One hidden turn or mirror swaps the rows below in pairs. Which row is each named row swapped with?
The rows were stretched afterwards, more along some directions than others.
raku: [194,219,-146,-300,-43,-145,-11,-110,-52,35,-1,-88,-107,-122,-33,190,-44,-127,-143,-22,86,-17,-105,-135,10]
sunur: [134,73,-138,-81,22,-137,-88,158,125,-85,-208,29,-4,-24,185,152,-25,-27,86,-22,125,269,-162,-180,-14]
sel: [200,-19,-146,-42,34,-76,-16,175,-31,121,-348,-33,134,-107,242,27,-60,148,31,-154,19,-30,-35,67,136]
res: [2,104,-8,-30,93,-157,-80,66,35,-250,-135,-31,19,88,114,178,5,-242,-3,-24,101,157,-192,-67,70]
Paz: [10,112,-47,36,37,56,-26,160,76,-32,-152,4,6,-59,106,42,-215,-124,-5,-97,58,24,-65,-89,4]
Piti: [91,119,-79,-284,-72,-134,-48,41,-227,-39,-393,3,14,120,185,190,104,-51,-51,122,219,161,-229,-225,153]
San: [-21,185,-64,-35,-43,-292,54,146,-207,-81,-28,-172,-63,-85,-43,73,42,-159,83,-15,210,23,-219,-233,105]
dev: [110,119,-222,-63,-41,-70,28,175,37,-140,-433,104,198,138,362,-1,203,-89,85,72,228,44,-216,47,84]
teg: [226,151,-94,-124,143,-131,66,2,10,-94,-253,-85,-24,22,393,215,107,-74,66,-82,266,136,-123,-101,167]
far: [105,-29,179,55,136,-69,-130,-49,-113,-37,-237,-219,39,-86,218,227,-45,-165,6,-31,-62,83,-100,-183,221]
Leze: [161,141,-66,-290,-53,53,-39,-108,96,115,-97,-96,-95,-7,-2,66,-2,102,-251,-152,116,-72,-2,-43,108]
Tuloz: [-41,94,19,38,117,-159,-3,100,-6,-90,-256,4,-87,-19,229,207,-34,15,108,-167,263,283,-131,-170,77]
Kes: [125,99,-116,31,254,-77,-36,104,205,-146,-437,56,5,-205,311,66,-165,-138,-45,-146,189,216,-132,17,171]
binob: [243,52,-221,-70,-25,-213,123,55,70,-4,-252,-44,53,-34,184,186,18,29,71,-95,117,136,-60,-57,97]
kob: [386,49,-167,-82,110,-57,37,5,275,25,-319,-3,181,-78,352,174,-26,-56,-90,-59,138,140,-34,11,30]
luri: [174,155,-62,-99,50,-201,-7,32,83,16,-266,-71,94,124,186,180,146,-35,47,-67,94,214,-58,-92,115]
nis: [42,198,-73,27,160,-158,-27,3,11,-134,-396,49,39,26,324,123,170,-73,28,-33,215,358,-120,11,153]
Vit: [141,179,-34,-148,34,-153,-115,13,-20,-86,-434,71,133,265,219,112,128,60,2,-2,225,227,-144,61,153]
Voti: [89,96,-60,-132,-95,-178,-39,155,-199,-60,-560,-119,106,-8,273,112,123,32,51,-68,203,135,-275,-95,371]
vutos: [162,14,-87,-88,66,-109,-21,88,26,-99,-72,-90,-22,-127,0,174,-178,-50,99,22,-44,37,-136,-97,-159]
pagu: [94,102,75,70,187,-170,-130,12,23,-133,-347,59,47,159,329,164,89,-48,37,-125,44,328,-71,-58,101]
vonuk: [107,172,-4,-92,156,-90,-77,-143,197,-11,-69,3,-20,74,122,78,47,-130,-73,5,101,193,-37,-62,-50]
kifim: [-45,108,-174,-67,-63,-12,13,182,-46,-42,-317,-41,-51,-91,102,60,49,9,-62,108,256,85,-205,-20,203]
pitu: [46,81,-89,11,-67,-91,-84,73,-213,-14,91,-152,-10,30,-30,53,-20,-77,-16,96,5,-91,-131,-81,139]
galol: [76,125,-13,-105,-25,115,-82,222,-32,44,-186,-69,54,145,78,114,-96,47,-158,110,115,39,-198,-106,24]
Vafe: [8,160,77,52,119,-249,-97,41,-194,-209,-221,-21,15,-15,179,136,-126,-178,7,78,87,199,-210,-28,125]
mabug: [279,231,-67,-211,170,-195,-80,80,7,-122,-468,87,-2,70,364,323,-42,-41,-43,138,250,348,-326,-40,11]
rur: [135,208,-216,-297,-18,-196,67,15,188,-73,-113,70,-119,-161,-8,114,-22,-183,-20,-59,294,108,-49,-147,-117]
pog: [201,60,-216,-35,-7,-96,129,208,158,-116,-304,-135,26,-87,230,181,76,-104,63,-84,251,146,-123,-159,125]
gav: [191,172,-54,-165,94,-303,-68,17,-141,-99,-473,58,25,61,314,235,36,70,76,-20,129,294,-190,-37,181]
Fimu: [188,165,-65,-179,-32,-163,95,67,72,10,-88,-69,83,214,200,188,-23,90,117,-124,190,143,-21,-64,52]
mopap: [309,197,-279,-348,-23,-99,64,-7,125,-24,-104,-90,-128,-149,119,240,-110,-69,-44,31,145,16,-84,-109,-2]
zun: [128,82,-22,-41,85,94,-8,159,138,-22,-433,98,131,181,346,24,38,97,-68,-106,224,182,-116,-16,161]
Dap: [117,-3,8,-5,142,67,-222,97,22,-80,-334,-17,-18,123,342,274,-97,-79,16,47,25,251,-246,-99,99]
dav: [52,72,-92,-125,97,-233,-32,8,51,-99,-206,132,-108,-174,97,74,-64,-39,49,-149,61,123,-90,91,-67]
sifo: [97,47,-2,4,-30,-190,-6,-65,36,-118,-147,-114,-42,125,134,171,84,-180,86,-101,97,178,-24,-243,93]
kuz: [17,14,-23,-38,71,-97,-47,71,-136,-2,-132,-231,-55,-255,24,106,-110,-144,77,33,70,78,-81,-196,100]
Modo: [157,96,-174,-188,-131,-75,-14,203,-173,104,-372,-17,102,39,204,98,7,180,-55,58,78,-57,-189,-82,196]
fom: [270,80,-114,-287,-51,-234,-81,-117,93,-22,-180,-25,-103,93,59,144,114,34,-73,-91,47,109,-63,-94,4]
sapeb: [289,171,-200,-264,70,-242,-62,17,26,-85,-216,-81,-63,-40,225,302,-50,-180,107,120,167,256,-222,-104,12]
boge: [108,211,10,-93,6,-157,65,6,-41,4,1,-96,-11,111,63,196,2,-125,-9,-114,63,-21,-10,-169,127]
tof: [116,234,-91,-48,-4,-133,-85,92,-228,-70,-154,-21,98,39,125,107,-6,-116,12,189,164,123,-194,-44,2]
favi: [-182,-4,30,160,18,-16,-120,64,-211,-69,-66,-123,-15,89,6,-119,24,-77,-101,111,54,21,-197,-76,142]
giniv: [188,75,-22,192,234,26,-59,29,200,-87,-315,76,120,172,498,151,27,-18,-48,-123,142,171,-2,53,177]
Sul: [51,-61,104,45,242,-88,-181,-75,3,-134,-225,-150,-104,-192,172,173,-151,-202,3,-20,-6,204,-140,-157,84]
nud: [95,45,34,-55,57,-80,-110,-37,-43,-203,-101,-195,-120,-60,87,210,-68,-170,96,71,2,160,-287,-259,11]
milud: [32,169,-126,-89,7,-33,-48,187,98,-143,-233,147,-51,94,193,111,39,-77,-15,253,209,146,-276,56,-90]
daful: [125,60,-31,17,32,8,-69,146,-92,-82,-499,-105,126,83,288,86,193,34,20,133,138,204,-272,-144,211]
kuzi: [86,146,-31,-90,-33,-19,-25,154,-79,-49,-280,-131,-15,-26,269,144,-106,-29,73,101,216,163,-279,-149,72]
zitaf: [209,178,132,11,165,-107,-92,144,-23,-110,-228,32,-28,152,356,262,-49,11,29,0,76,136,-111,-21,91]
Mit: [272,72,-85,-69,170,17,-66,75,197,-28,-246,38,13,-212,268,82,-165,-63,-131,-244,101,4,46,10,75]
Zadoz: [-5,-13,74,23,-19,35,-145,134,-171,-32,-360,-101,103,0,136,76,-49,-58,43,117,-2,135,-115,-145,96]
nol: [89,-101,-29,-70,69,-13,-154,11,-184,17,-183,-190,-81,-99,80,62,-169,-55,-77,-9,-9,55,-139,-279,109]
kar: [88,192,-115,-345,-81,-228,-4,15,-13,29,-121,-178,-116,-210,-98,78,-69,9,-10,-88,196,64,-105,-222,116]
vika: [84,29,-35,-176,-115,-14,-100,186,37,9,-224,-105,-63,-45,65,179,-97,59,-59,31,32,125,-202,-250,-10]
zon: [223,43,-237,-197,-69,11,7,116,-33,47,-441,13,66,-47,259,194,80,74,-115,82,159,71,-180,-43,119]
vev: [56,-41,-84,69,-16,-78,-18,187,-13,-156,-440,59,89,16,319,24,170,74,134,-79,81,169,-176,-95,116]
Rali: [50,186,72,-196,-56,-67,-103,27,-87,-112,-122,-19,-88,78,-1,83,11,-62,-3,60,170,39,-180,-83,51]
Tezod: [173,60,143,-63,210,-69,-86,-18,33,8,-127,-79,33,37,269,119,-167,-38,-62,-157,125,165,21,-133,135]
Meso: [247,87,-98,-211,10,-63,40,169,-21,13,-346,-90,127,181,288,237,74,103,66,21,139,99,-87,-193,132]
vug: [66,129,-241,-203,49,-132,22,12,74,-138,-72,13,-114,-119,-14,125,-42,-207,41,56,144,72,-150,-196,-204]
fekip: [295,-16,24,-59,205,20,-132,-53,103,6,-208,-115,-7,-77,317,185,-141,28,-98,-162,-47,24,13,-38,218]
Kado: [-24,133,7,22,91,-83,1,211,-84,-132,-394,108,135,-45,115,29,-57,-56,-5,26,189,185,-164,-10,54]
debok: [205,81,44,-94,51,-158,13,-51,30,-82,-128,-195,-59,-224,88,107,19,-157,54,-138,47,77,-17,-263,94]
dide: [-68,83,-152,-96,-127,-112,-64,173,-200,-48,-224,-41,138,156,81,-13,67,6,111,113,240,35,-230,-47,190]
luno: [205,235,94,-68,150,46,-90,-23,299,-56,11,5,-58,116,146,221,-25,-97,-122,-61,173,165,-10,-85,-3]

Leze swaps with Piti
favi swaps with sifo
kob swaps with tof
debok swaps with daful
zitaf swaps with Kes
kar swaps with Meso
pagu swaps with Sul
pitu swaps with binob

